In the data rows, the value 128 means zero.
What is the hidden score of each row? Scores go from 0 to 40, and 20 is about the middle. The score is a weighted sum of the row's numbers plus the product of two more (or one squared), each taken from its middle value.
[173 110 110  94 109 107 118 143 120 146 161 151 134 148 156 176 140 155
 112 103 185 116 131 154] >> 34
[149 143 137 167 142 139 138 152 160 102 108 107 141 145 137 105 109 138
 162 153 123 142 139 155] >> 14
[ 94  97 108 149 171 146 115 103  99 154 127 141 139 148 139 125  89 119
  90 121 137 184 154 172] >> 24
[147 108 115  87 141  99 135 151 170 160 168 142 138 155 146 139 141 141
 109  85 186 137 112 154] >> 24
[125 128 132 168 136 177 125 109 143 106 145 151 150 119 126 128 102 126
 124 158 118 155 127 107] >> 21
[147 115 157 105  55 131 120  94 141 131 126 158  99  81 102 101 130 164
 122 162  78  94 127 102] >> 25
[106 136  94 161 142 149 143 125 112 141 126  90 143 141 140 123 130  80
 105 113 134 154 161 125] >> 25
[133 153 154 103 101  92 129  88 120 116 149 123  78 111  97  86 150 143
 121 139  93  76  83 102] >> 14
[139 115 105 127 128 100 154 170 136 149 140  98 123 120 131 145 142 145
 116 106 159 120 101 134] >> 15
[105 143 130 127 156 139 132 119 119 103 129 130 154 139 115  86 130 100
 159 146 115 148 120 125] >> 21
[170 148 119 134 114 154 116 145 142 112 124 134 130 120 135 143 152 140
 166 143 128 104 130 147] >> 20
[172 159  87 142  81 129  92 159 140 142 159 127 141 136 173 164 169 130
 123  94 139  94 118 161] >> 17
[ 95  98 102 136 135 139 158 122 120 156 147 167 138 146 116 117 137 128
 123 156 136 134 120 133] >> 17
[104 130 142 141 148 127 153 119  80 135 133 108 148 136 107 134 117 109
 139 103 139 118 104 130] >> 15
[ 92 118 159 130 122 104 105  78 146 150 124 124  70  96  97 113 101 160
  74 128 108 117 120  89] >> 19
[150 133 110 164 148 155 117 157 137 110  79 128 151 115 160 145 135 132
 114 162 137 146 120 129] >> 11
[127 141  98 156 151 181 122 123 111 105 107 135 155 121 142 111 101 101
 124 156 106 151 123 148] >> 24
[139 136  87 140 113 138 143 144 119 104  99 117 140 109 144 140 111 117
 111 125 125 125 142 141] >> 21
[121 123 127 136 156 150 100 127 110 122  95 126 152 126 156 121 135 121
 115 141 133 168 160 139] >> 29
[180 133 130 137 127 113 125 134 116 118 156 163 137 126 144 147 126 108
 134 107 149 102 112 151] >> 25
[110 109 158 101  96  96 104  86 145 124 158 120  95  96  95  82 136 155
 154 128  90 117 114 106] >> 8
[122 135 100 145 154 146 138 156 142  95  97 122 121 123 135 146 101 148
 116 123 148 145 167 149] >> 21
[158 119 121  63 128  84 135 129 120 199 193 145 141 166 138 130 131 124
 117  55 195  62 104 157] >> 22
[129 123 160 125 103 100 111  90 144 135 125 105  96 113 100 130 151 138
 128 116  93 101  99 113] >> 10
[ 86  96 125 153 162 147 154 128  90 156 137 181 135 153 129 151 108 123
 121 116 163 141 141 130] >> 24
[134 166 125 153 115 124 140 150 133 115 131 112 126 140 126 114 135 105
 144 146 126 123 123 122] >> 19
[ 96  90 143 101 173 126 157 127 100 115 137 160 144 164 109 143 101 113
 106 105 145 167 132 131] >> 24
[153 132 115 121 106 114 161 164 118 116 145 120 132 139 140 140 160 127
 128 112 146 129 118 134] >> 26
[ 88  86 122 126 130 166 146 112 118 152 133 136 133 134 116 152 100 118
 104 131 130 157 167 119] >> 24
[170 159 184 109 101  73 123 126 153 120 152 105  63 123 118 111 162 186
 131  79 128  73 116 110] >> 17
[153 122 115  98 129 112 114 147 132 154 159 135 128 140 136 153 156 124
 112  89 176 122 123 141] >> 21
[152 155 112 128 143 115 122 146 144 122 114 120 109 139 146 126 130 144
 149 126 136 159 135 142] >> 19
[162 124 131 167 101 142 123 129 132 132 114 142 138 106 151 122 116 127
 143 132 125  89 134 163] >> 18
[148 141 100 168 147 122  96 164 127 115 119 136 129 124 160 145 131 150
 137 124 154 125 145 160] >> 20
[143 136 114 125 104 151 115 160 127 120  99 140 130  96 143 154 110 135
 121 117 119 142 152 146] >> 25
[109 137 151 119 107 119 108  87 142 113 122 128  97 108 101 103 109 134
 131 119  92 124 138  96] >> 21
[127 149 134 108  72 143 120 142 117 136 130 106 130 119 132 156 169 136
 142 115 140  97 133 153] >> 18
[146 137 130 137 123 127 124 157 123 102  88 143 153 129 151 131 143 136
 149 138 122 146 118 146] >> 20
[147 152  85 135 127 134 139 149 126 139 103  97 144 141 153 167 150 141
 127 116 146 130 163 162] >> 18
[144 127 103 112 136 117 133 155 146 170 148 121 135 136 143 170 150 130
 114  91 178 127 125 134] >> 20
[146 105 128 136 129 120 138 151 140 147 154 131 147 135 147 140 115 113
 119 107 168 107 133 151] >> 20
[103 129 121 139 137 157 143 127 104 115  96 143 150 145 119 100 101  84
 131 128 117 146 136 111] >> 18
[110 139 137 147 124 154 138 117 120 117 120 123 152 125 129 121 121  91
 137 143 117 135 115 150] >> 14
[137 126 134 147 112 108 131 153 115 136 138 116 122 144 136 127 170 129
 164 146 131  98 124 132] >> 15
[147 137 115 150 131 114 132 152 128 101 145 122 153 127 140 138 140 133
 143 133 106 137 123 140] >> 22
[130 138  91 137 137 126 124 124 129 125 131 151 141 148 149 136  98 119
 116 161 121 160 155 122] >> 28
[110 100 131 154 156 156 152 128 111 139 145 147 132 141 111 130  98 109
 142 120 145 135 141 141] >> 21
[114 167 173 131 106 120 143  90 133  95 134 116  90  92  82  92 135 141
 146 168  63 128 118  78] >> 15
[100 125 108 134 140 176 128 120 116 134 113 137 135 146 149 151 101 118
 128 105 144 175 130 109] >> 24
[126 143 131 147 151 128 154 156 129 142 141 126 128 144 139 123 125 107
 133 127 130 145 127 143] >> 25
[138 137 110 107 134 115 128 136 116 150 125 136 134 146 145 143 128 141
 121  97 149 119 117 133] >> 18
[104 122 108 139 133 134 131 142 145 133 124 173 144 167 149 129 112 107
 129 134 144 152 130 136] >> 19
[139 131 143 106 144 112 135 160 123 133 148 137 111 144 142 151 140 138
 117  93 163 112 121 135] >> 23
[134 156 130 157 153 135 145 158 140 112 114 111 138 144 132 128 109 114
 116 133 148 152 146 126] >> 16
[157 126 124  99 116 109 130 176 119 156 180 116 122 146 128 146 170 138
 134  66 180 101 115 159] >> 13
[112 144 144 152 138 135 130 130 117 124 145 121 139 138 113 113 116 122
 109 152 134 142 133 135] >> 19
[119 172 104 141 127 137 123 141 138 144 128 111 146 144 143 105 129 133
 142 135 128 136 121 147] >> 19
[123 142 136 122 145 134 151 143 140 126 114 133 113 156 136 139 114 130
 150 118 154 144 142 142] >> 21
[111  90 129 119 153 130 137 114 102 164 142 122 149 150 100 119 130 110
 100 115 142 115 112 109] >> 12
[173 128 120 111 136 132 130 161 143 144 168 122 130 154 135 154 162 124
 145  86 181  89 133 144] >> 23
[ 94  79 117 119 174 154 146 115 118 145 127 157 149 155 125 131  81  94
 107 130 141 164 148 116] >> 26
[123  99 108 146 158 146 142 116 124 118  96 174 147 154 150 161  83 122
 102 135 128 165 157 125] >> 20
[119 131 101 148 146 161 140 124 105  99  91 139 142 142 141 140  95 113
 126 142 139 147 132 125] >> 13
[141 106 135 104  46 106  75  78 147 138 161 141  86  62 119 114 143 182
 118 149  74  68  85 105] >> 19
[ 93  81 137 133 160 144 137 118 110 126 152 124 123 177 110 135 145 121
 114 124 137 122 127 107] >> 6
[106 138  99 119 137 159 107 104 120 142 111 149 140 110 134 130  95 101
 120 125 117 155 144 141] >> 28
[157 136  91 127 124 138 151 154 124 152 131 114 106 137 153 165 132 136
 147  84 146 139 143 151] >> 27
[170 123 167  87 101  71 120 121 140 151 155 134  81 124 144 117 164 173
 141  97 147  57 104 132] >> 23
[141 191 154  89 120  70 131 122 177 132 150  75  62 115 103 121 165 186
 133  93 153 129 144 115] >> 9
[146 123 145 103  55 148  78  90 150 143 142 112 111  50 123 127 138 142
 121 129 104  79  80 101] >> 27
[ 88  48 127 127 182 139 152 102 101 166 172 136 154 174  91 138 127 106
 127  83 176 116 130 123] >> 11
[105  91 160  85 132  96 143 161 141 132 178  98 122 171 109 152 146 134
 128  83 193 116  99 144] >> 11
[103  72 105 133 167 161 151 111 104 162 139 169 136 165 137 151 104 124
 115 118 149 142 136 139] >> 22
[108 102 176  97 120 120  94  90 128 153 128 126 112  90 103 105 139 119
  85 159  99  97 100 131] >> 34
[ 88 100 131 126 144 122 183 116 114 146 161 126 140 163  90 133 135 107
 130 115 163 140 107 145] >> 14
[ 83  79 185 109 128 125 127  89 109 128 163 128  96 101  52 102 130 119
  98 151 106 109 130  71] >> 7
[156 111 104 134 129 159 108 127 146 119  88 155 130 134 172 131 127 133
 136 123 139 145 158 132] >> 35
[110 109 108 139 131 144 119 130  80 119 108 104 141 117 131 163  95 119
  92 160 142 152 152 144] >> 21
[160 142  88 157 135 148 127 138 134 116 105 111 140 124 154 148 112 126
 124 139 132 152 154 118] >> 33
[140 129  94 135 106 153 136 137 168 139  92 143 146 138 172 124 139 128
 159 137 109 118 131 137] >> 6
[105  81 123 121 145 121 129 115 120 134 154 123 160 123 114 152 107 103
 100 112 144 126 114 132] >> 21
[137 151  99 103 123 131 122 149 133 100 115 111 127 120 142 114 124 117
 115 122 131 135 140 139] >> 27
[ 93  97 173 122 122 133 129  61  90 136 145 128 100 130  68 115 118 137
 144 136  83 107 126  92] >> 6
[113 135 129 127 124 113 120 140 121 110 107 157 146 132 140 133 158 139
 163 159 119 148 107 132] >> 16
[144 148  97 136 113 145 126 135 131 142 121 121 148  96 146 123 143 125
 123 130 114 122 110 158] >> 26
[ 94 118 172 109  98  99 107  81 108 111 161  93  72  97  55  91 142 119
 154 183  97 108 112  93] >> 13
[147 158 144 123  52 114 110  90 142 106 149 145  77  82 102 135 150 153
 105 158  82  91 110  89] >> 26
[144 134 150  69  98  52 122 124 157 138 176  96  82 101 104 142 174 176
 116  60 131  67  92  95] >> 9
[ 92 160 158 133 125 106 106 112 160 114 123 106  82  81 108  88  97 132
  60 136 104 129 136 115] >> 39
[159 120 139  97 112 118 131 133 116 140 126 137 136 146 139 153 152  97
 173 132 121  83 102 125] >> 10
[148 126  95 142 109 115 103 127 126 117 120 127 153 121 160 150 165 145
 148 135 113 119 138 152] >> 18
[104  83 138 118 160 152 135 116  79 136 152 136 111 158 120 144 136 117
 110  97 143 128 118 135] >> 18
[107 111 118 126 138 148 148 123 129 120 123 150 155 150 143 130 125 114
 118 151 116 160 121 138] >> 19
[142 132 137 109 120  69 125 145 132 145 164 122 123 159 135 139 153  98
 157 140 158 139 119 165] >> 30
[104  93 138 154 144 141 117 116  92 144 147 122 145 127 111 124 107 102
 118 124 129 134 107 126] >> 21
[ 88 126 167 123 138 120 142  97 128 110 113  88  74 116  97 101 106 131
 129 126 106 140 133  92] >> 20
[107 125 151 158 125 116 132 107 116  96 107  95  79 101 101 104 118 138
 128 134  89 139 132 106] >> 14
[101 127 123 133 114 149 137 125 118 101 109 155 146 128 104 149 118 132
 133 128 126 119 132 149] >> 13
[121 142 129 164 152 170 143 112 110  97  97 137 151 119 141 128 120 106
 147 157 114 187 144 121] >> 27
[128 170 199 121  92  91 107 113 104  71 145  78  76 102  60  63 158 117
 186 174  71  98 114 114] >> 3
[132 139 155 117 137 160 111  74 128 114  98 110 105 126 120 108 144 124
 133 141  92 130 139 134] >> 20
[110 120 134 125 135 136 141 130 117 134 164 128 133 160 106 145 125 124
 126 126 139 111 121 137] >> 10
[111 176 156 113 112  60 138 100 153 104 142 116  83  93  94  79 125 143
 106 140  79 107 119 111] >> 22
[157 121 118 135 120 132 112 147 130 126 134 124 141 130 134 139 150 145
 139 107 148 114 135 143] >> 19
[162 133 161 106 122  56 122 124 146 133 153 107  65 107 118 139 152 156
 119  82 119 104 103 127] >> 2
[ 99 104 121 146 138 150 121 125 107 128 112 144 150 142 109 107 113 107
 134 161 152 155 151 123] >> 29
[170 134 110 149  92 147 106 147 153  82 113 144 126  95 153 132 143 136
 128 157 127 118 121 115] >> 31
[163 135 169 106  96  44 119 130 166 144 186 117  58 105 111 124 150 170
 116  91 120  83 121 111] >> 5
[130 107 147 127  87 128 105  84 128 116 134 145  98  84 119 116 134 146
 128 141  74  93 136  71] >> 25
[101 137 132 142 137 127 117  88 117 129 119 120  90 106 110  74 121 103
 125 144  84 138 113 102] >> 19
[111 163 154 125 103 116 107 103 129 114 123 114  81  80 110 143 115 149
  98 120  98 102 126 104] >> 25
[137 156 133 123 141 112 113 144 145 100 112 115 147 139 141 117 130 136
 166 138 131 140 149 110] >> 20
[148 148 118 114 125 116 122 162 133 125 117 109 138 140 165 159 153 113
 127 108 152 132 141 150] >> 20
[ 92 106 103 114 143 123 151 139 126 172 141 122 148 130 125 138 104 121
 114 118 149 148 138 128] >> 23
[101 188 133 154 117 129 124  96 141 120  96  80  76  84  96  95 122 108
 116 137  78 135 130  73] >> 19
[125 158 134 125 146 158 122 141 113 127 123 107 155 126 127 130  99  97
 126 154 106 154 145 140] >> 28
[142 145 123 130 131 129 145 164 119 104 120 100 136 100 129 121 126 124
 153 125 137 120 137 131] >> 23
[144 140 128 153 156 117 135 146 142 119 120 119 130 133 129 107 127 140
 173 125 123 109  97 129] >> 16
[125 126 159 109  83 107  94  88 134 137 137 112  83  73 101 141 152 157
 100 106  78  99 112 105] >> 12
[131 162  99 145 121 130 153 168 130 101  97  89 136 143 137 129 164 103
 168 100 113 111 136 162] >> 6
[119 127 161  95  97 103  94  89 160 133 144 111  96  67 112 122 105 164
  76 141  87 115 121  91] >> 33
[104 147 192 120 135 102 110  99 132 116 105 101  93  89  88  84 123 127
 119 149  87 133 120  86] >> 19
[143 143 115 132  94 120 104 147 112 142 128 125 141 119 139 117 152 131
 144 122 130 114 110 162] >> 18
[109 144 167 101 130 115 110 103 117  94 108 103  78 110 112 100  79 152
  96 121  91 142 112  92] >> 27
[147 140 125 154 113 144 145 159 127  94  96 108 118 125 128 128 124 140
 142 142 125 150 160 121] >> 33
[134  99 119 111 146 105 161 133 145 147 131 158 124 162 157 144 133 125
 132 114 153 116 122 144] >> 16
[104  87  86 139 159 163 134 112 104 138 128 149 144 151 147 118  73 130
 111 101 127 162 158 113] >> 31
[ 97 131 109 159 126 139 125 134 117 122 116 126 143 110 120 106 101 136
 116 166 113 155 119 117] >> 21
[142 138 134 142 121 131 129 152 116 109 119 105 145 124 136 114 123 141
 136 149 137 123 122 139] >> 16
[148 140 179  83 101  72 121 109 148 135 155 130  63 100 104 145 165 173
 120  90 123  95 116 120] >> 1
[150 131 106 128 134 163 118 146 120 140 114 134 151 122 144 148 145 109
 127  94 141 145 137 139] >> 23
[169 125 102 125  69 113 116 140 140 158 144 139 152 106 163 147 174 128
 131 122 125 101  90 142] >> 22
[143 147 131 101 115 121 142 145 109 122 129 132 127 142 137 119 143 124
 147 104 147 128 142 151] >> 27
[143 155 146 116 116 128 143 160 122 112 136 128 126 147 127 123 143 126
 161 140 130 114 140 131] >> 19
[ 95  99 136 130 136 131 146 107  98 145 127 130 140 159 115 107 120 105
 128 149 137 152 120 153] >> 19
[ 96  81 141 125 166 144 138 121  63 152 164 140 158 188  94 164 134 108
 126 103 175 137 128 138] >> 5
[140 139 109 140 144 119 118 158 154 143 110 135 115 165 168 135 119 141
 117  62 147 134 147 151] >> 27
[ 98 118 105 137 147 161 132 115 117 143  97 140 144 132 136 147 139 107
 137 133 122 156 169 117] >> 21
[108 169 150 122 107 107 104 127 115  99  83 104  89  84 106  84 110 146
 104 114  91 133 150 107] >> 17
[145 127 118 126 126 111 141 144 120 138 156 139 133 147 141 123 139 142
 125 107 165 121 132 146] >> 25
[153 123 123 109 147 136 131 148 133 119 150 133 148 139 143 154 132 109
 136  86 151 116 128 146] >> 23
[113 112  93 126 166 162 153 124 115 126  91 155 151 130 140 133 126 114
 151 140 130 138 134 119] >> 19
[109  88 120 129 125 165 111 118  83 135 136 147 143 144 113 162 112 109
 140 133 135 131 113 128] >> 14
[150 132 126 120 142 119 129 132 159 123 132 140 145 164 153 126 141 117
 128  98 154 149 114 152] >> 20
[135 110 136  90 131 105 122 145 159 129 127 138 113 160 136 150 161 117
 161 124 144 138 111 168] >> 14
[135 141 116 118 126  93 138 163 137 144 168 112 128 140 125 160 156 140
 140  66 171 115 153 156] >> 12
[111 135 128 151 161 149 152 122 130 111 111 152 133 150 126 116 128 118
 156 119 127 130 159 141] >> 20
[130 170 133 139 121  99 111 145 130 108 101  92 124 111 121 106 111 146
 144 114 139 117 124 135] >> 17
[144 122  81 142 117 128  94 135 150 143 114 169 140 138 171 128 132 152
 128 131 108 142 142 158] >> 25
[113 106 102 159 158 153 116 120 103 108 111  97 139 129 139 153  93 109
 110 137 136 159 147 128] >> 21
[160 137  86 135  77 114 127 136 147 142 170 133 156 112 168 156 153 159
 121 143 137  99  96 153] >> 16
[129 115 121 129 139 171 121 123 127 107 106 133 151 124 158 135 106 131
 112 136 128 133 163 135] >> 21
[128 126 137 121 144 111 135 152 121 132 116 134 136 130 113 139 101 125
 100 143 135 153 132 122] >> 14
[107 122 132 156 113 132 120 105 153 132 122  93  91  96 103 104 114 146
  88 132  96 101 114  94] >> 15
[118 107 136 137 150 130 133 131 110  97 132 135 128 153 109 116 105 105
 163 134 134 152 146 124] >> 23
[116 150 100 123 160 129 115 158 136 126 122 101 134 139 142 149 113 129
  97 106 146 147 132 155] >> 25
[162 130 113 141 113 139 140 148 123 106 108 138 138 118 158 179 144 181
 105 108 140 119 122 140] >> 14
[120 107 127 123  95 120 121  83 135 120 135 111  96  85 106 111 105 137
  76 152  88 128 125  55] >> 32
[119 134  96 131 156 130 146 129 124 135 133 125 146 142 125 118 120 124
 139 135 136 156 130 147] >> 17
[137 123  89  99 132 139 119 131 136 116 105 161 130 143 146 151 135 130
 122 120 121 143 155 131] >> 20
[107 127 144 161 160 137 131 111 122 118 113 106 135 143 127 118  99 109
 122 146 110 152 159 101] >> 18
[144 162 115 142 120 145 151 147 144 105 108 138 121 141 148 131 149 136
 129 122 119 150 147 119] >> 22
[108 143 106 151 112 135 135 106 105 119 114 143 146 139 137 109 104 112
 133 160 134 145 117 121] >> 26
[112 158 151 149 135 133 108 114 113  98  94 117  90  97 102  96  95 152
 122 129  94 160 148 100] >> 8
[144 167 129 141 131 136 159 147 127 124 105 119 119 112 132 132 136 128
 144 128 116 141 128 136] >> 20
[112 145 152 121 154 126  96  87 126 106 111  94 114  91 105  82  89 141
 128 137  91 155 128  84] >> 22
[117 107 121 145 167 162 135 128 109 127 111 149 157 129 145 147  90 110
 114 133 128 179 136 148] >> 35
[113  82 127 107 143 157 105 102 113 123 129 155 146 135 122 150 106 131
 121 125 150 146 146 110] >> 23
[ 77  81 182 109 153  99 118  63 152 163 152 122 112 148  70 116 123 112
 108 111 137 119 103 110] >> 11
[137 132 103 135 138 116 129 157 121 119  98 130 138 135 141 127 133 100
 112 108 144 138 127 131] >> 19
[121 121  96 149 119 148 100 106 125 146 115 145 153 103 141 132 114 131
  89 140 120 129 146 120] >> 26
[140 164 127 133 130 147 144 159 140  80  79 120 114 114 130 111 146 128
 140 129 128 132 157 129] >> 22
[123  99 127 116 175 142 120 120 105 150 141 101 169 157 118 143 123  96
 120 108 151 135 120 148] >> 15
[158  97 101 141 134 131 139 153 154 127 143 171 132 147 168 155 128 134
 135 135 139 113 140 126] >> 18
[176 111  99 128  98 128  98 146 155 143 114 166 152 113 175 163 147 161
 111 104 149 112 131 137] >> 24
[158 178 120 139 121  94 117 164 134 102 116 103 115 129 117 102 147 129
 152 143 130 132 129 145] >> 16
[149 125  95 126 111 129 117 157 143 151 137 130 138 130 145 144 159 120
 128 135 146 123 109 149] >> 21
[120 111 116 133 150 145 141 109  99 148 130 139 164 177 134 129 118 102
 125 126 133 170 146 116] >> 23
[108  55 139 109 169 105 149 125  87 159 204 140 156 164  91 129 122 102
 121 114 192 115 109 152] >> 13
[107 156 175 123 134 133 132  82 110 118 124 109  90 106  85 129 128 116
 118 115 108 118 131  88] >> 16
[100 178 137  97 116 104 133  96 129 145 135  94  96 109  97 115 131 129
 115 111  96 121  99 105] >> 14
[141 124 134 140 112 131 125 146 132 128 117 124 152 102 144 143 147 145
 137 121 132 111  81 168] >> 26
[106 164 143 159 125 157 133 132 107 131 100 128 144 107 118 111 113 112
 121 151 116 139 146 139] >> 27
[123 101 103 126 118 161 139 114 132 121 102 167 157 119 140 147  99 121
 104 160 135 147 134  93] >> 21
[137 131 116 176 163 138 111 142 135 102 108 142 161 134 133 117 102 127
 113 167 122 136 158 146] >> 21
[172 130 139 115  91  96 101 161 115 146 156 118 166  77 142 110 177 128
 133 162 122  79  89 159] >> 28
[129  88 147 108 146 113 145 147 144 153 166 141 109 161 127 130 168 118
 141  82 164 124  95 150] >> 17
[137 130 115 144 125 109 126 155 140 134 150 130 108 147 135 110 154 115
 111 105 139 109 102 149] >> 17
[150 100 106  95 126 108 127 137 136 174 150 151 132 140 152 164 137 119
 123  92 153 113 123 145] >> 22
[143 161 134 139 134 141 133 175 111  93  94 114 137 126 151 127 138 120
 146 110 152 120 163 150] >> 20
[154 164 109 102 123  98 134 147 118 114 123 104 114 139 155 119 129 152
 138 119 143 111 131 148] >> 24
[112 166 183 137 114  88 132  95 138  71 121 127  81  86  76  70 147 135
 145 196  68 108 137 103] >> 12
[ 92  91 170 127 105 106 119  94 118 142 171 120  99 114  69  70 124 147
 128 120  95 126 116  77] >> 1
[112 127 104 130 117 155 119 112 116 131 132 138 127 105 125 137 106 122
 101 134 128 132 105  99] >> 22
[123 127 134 151 141 142 136 137  99  98 111 112 133 108 114 101  98 123
 140 162 111 166 133 125] >> 20
[138 105 170  94  69  78 107 109 144 100 151 134 106  76 105 128 174 158
 122 153  93  88 116 148] >> 14
[117 129 124 160 163 142 156 132 101 133 113 143 143 158 140 146 107  96
 118 129 148 174 159 138] >> 23
[137 143 137 144 148 130 131 149 139 120 119 119 135 143 142 124 126  91
 132 160 113 144 111 129] >> 14
[111 125 118 121 125 152 135 111 105 121 135 125 146 139 130 109 107  97
 117 158 124 174 120 118] >> 33
[142 156 146 110 137 142 134 150 128 105  92  81 124 112 128 130 111 141
 129 146 137 141 120 116] >> 18
[109 114 159 123 126 132 114 105 115 132 112 125  85  88 106  92 110 154
 114 116  96 113 111  82] >> 28
[159 116 126 121 112 115 142 149 151 162 166 144 122 158 139 167 126 146
 109 107 174 108 128 156] >> 23
[141 130 101 162 112 192 135 159 112 119 111 108 145 106 144 143 138 129
 161 129 112 121 137 124] >> 17
[109 151 105 144 152 138 129 141 115 143 127 115 144 122 123 104 110 110
 118 126 128 146 106 147] >> 26
[129 134 133 157 160 164 128 130  89 129 101 120 159 127 118 116 118 120
 148 157 118 145 131 140] >> 18
[ 91 165 129 157 157 139 153 128 115 128 126 102 160 136 110 101 126 100
 140 151 112 151 114 130] >> 20
[125 135 123 136 140 135 136 125 118 111  99 141 157 106 145 113 108 132
 128 134 124 144 114 146] >> 34
[125 112 102 158 135 182 141 138 121 117  83 125 142 121 131 120  93  94
 116 165 114 186 138 122] >> 32
[108  84 114 143 137 150 102 110 110 121 140 153 135 113 131 134  93  98
 121 142  99 144 115 113] >> 28
[100 109 140 110 145 136 147 127 111 126 133 131 162 135 114 131 112 114
 153 151 131 138 124 139] >> 21
[144 126 156  85  47 108  83  79 144 144 175 148  80  70 124 136 160 175
 120 139  80  79  62 125] >> 20
[102 146 143 100 119 106  96  77 138 165 138 128 106 100  92 100 100 156
  93 150 114 100 113  99] >> 17
[105  83 116 143 143 164 131 121 114 143 163 179 154 145 126 114  96 117
 133 136 162 132 121 132] >> 25
[145 140 106 130 144 131 145 135 139 125 128 138 148 160 137 134 118 117
 134 132 144 147 120 145] >> 19
[ 66 105 164  97 132  93 138  80 144 186 185  96  88 129  64 107 128 131
  75  74 117 108 109  93] >> 17
[135 130 129 142 163 155 134 148 133 124  96 123 136 148 155 168 116 146
 132 130 137 157 162 132] >> 19
[101 129 118 158 173 155 150 149 126 137 104 115 141 148 125 166  67 107
 133 131 142 157 188 124] >> 19
[114  91 196  98 124  98 113  71 104 142 157 148 114 110  67  97 118 133
 142 152 105 101 132  77] >> 6
[141 137 106 118  94 164 123 149 144 111 124 107 141 115 148 132 117 134
 130 127 124 140 143 154] >> 28
[ 89 157 116 173 164 138 112 126 142 118 100 145 125 129 121 129  89 104
 124 166 136 164 144 123] >> 18
[160 125 106 124 145 127 129 133 182 140 112 158 126 146 156 136 134 134
 112 109 143 132 142 146] >> 23
[178 139  89 133 101 136 102 142 132 117 126 147 160 108 159 159 181 137
 183 150 137 104 120 142] >> 28
[142 151 116 126 127 134 158 141 165 125 144 133 115 158 137 141 128 115
 179 117 121 114 137 132] >> 18
[107 161 135 107  96 139  96 101 107 138 141  99 100  69 106  97 151 126
 113 115  95  78 128  94] >> 26
[149 160 130 137 102 128 113 165 128 115 109 109 128 116 155 152 133 131
 146 113 137 128 146 148] >> 24
[142 135 121 119 143 131 134 148 146 120 118 142 124 151 154 130 137 113
 149 117 157 153 162 128] >> 37
[142 153 121 141 138 142 138 122 134 103  96 137 139 136 148 105 135 132
 150 156 123 135 130 113] >> 15
[132 161 145 123 148 134 156 159 106 108 103 108 137 147 137 111 161 127
 157 116 136 135 168 133] >> 20
[108 108 114 141 148 173 132 129 109 107 134 116 147 125 113 130 115 119
 130 149 135 129 154 115] >> 18
[153 136 113 140 105 163 122 149 136 131 108 145 135 131 162 149 132 134
 148 134 133 101 128 139] >> 8
[103  64 114 114 153 148 148 107 104 150 144 160 136 164 123 124 126  84
 162 128 153 146 129 123] >> 35
[101  69 148  85 192 109 164 111 101 186 199 140 167 184 104 144  99  89
 108  76 174 109  96 116] >> 27
[101 124 113 143 147 125 144 118 134 108 114 162 120 149 125 103 100 122
 145 158 111 135 130 101] >> 17
[144 148  84 149 132 127 137 143 138 135 107 100 138 128 159 157 138 123
 125 131 125 160 184 140] >> 29
[151 124  93 136 143 143  98 130 122 128  90 146 139 140 160 155 108 130
 111 128 136 165 149 133] >> 24
[117 117 113 159 160 147 158 130 128 106  87 162 160 133 149 117  95 104
 135 142 118 147 167 128] >> 22
[128 128 145 139 135 127 149 169 117 116 132  97 112 123 127 131 152 143
 139 130 124 102 127 131] >> 18
[120  68 140 142 150 135 104 117 100 164 125 147 160 144 111 142 112 123
 108 135 144 153 143 119] >> 11
[147 141 130 158 147 132 129 138 146 131 120 116 136 122 150 120 121 138
 147 146 118 136 147 145] >> 26
[ 88  45 135 110 147 126 145 115  69 161 163 163 147 162 106 166 122  88
 108  81 166 109 123 106] >> 15
[100 142  97 143 143 163 132 131 128 142 131 115 127 128 138 155  83 102
  99 124 141 175 137 143] >> 26
[116 106 149 139 163 136 133 128 130 117 116 167 139 127 125 113  87 110
 105 162 117 144 163 113] >> 34
[104 131 147 134 159 159 142 125 123 125  72 125 147 135 131 113 105 111
 138 175 116 157 124 144] >> 19
[117 128 122 139 148 119 146 115 129 128 125 119 151 162 137 124 111 107
 153 143 126 167 134 143] >> 21
[116 136 180 100 162 127 125  94 146  89 113  99  71 131  98  98 124 117
 105 139 102 112 158  90] >> 18
[112 137 101 152 144 171 130 125 119 110  98 117 148 133 127 116  89 112
 126 170  98 171 136 126] >> 19
[122 126 109 138 122 164 129 117 127 109  95 167 148 158 151 129  67 115
 124 142 115 173 139 112] >> 22
[121  60 140 140 151 144 144 121  89 135 140 172 150 115 119 123 116 143
 123 138 149 110 118 109] >> 25
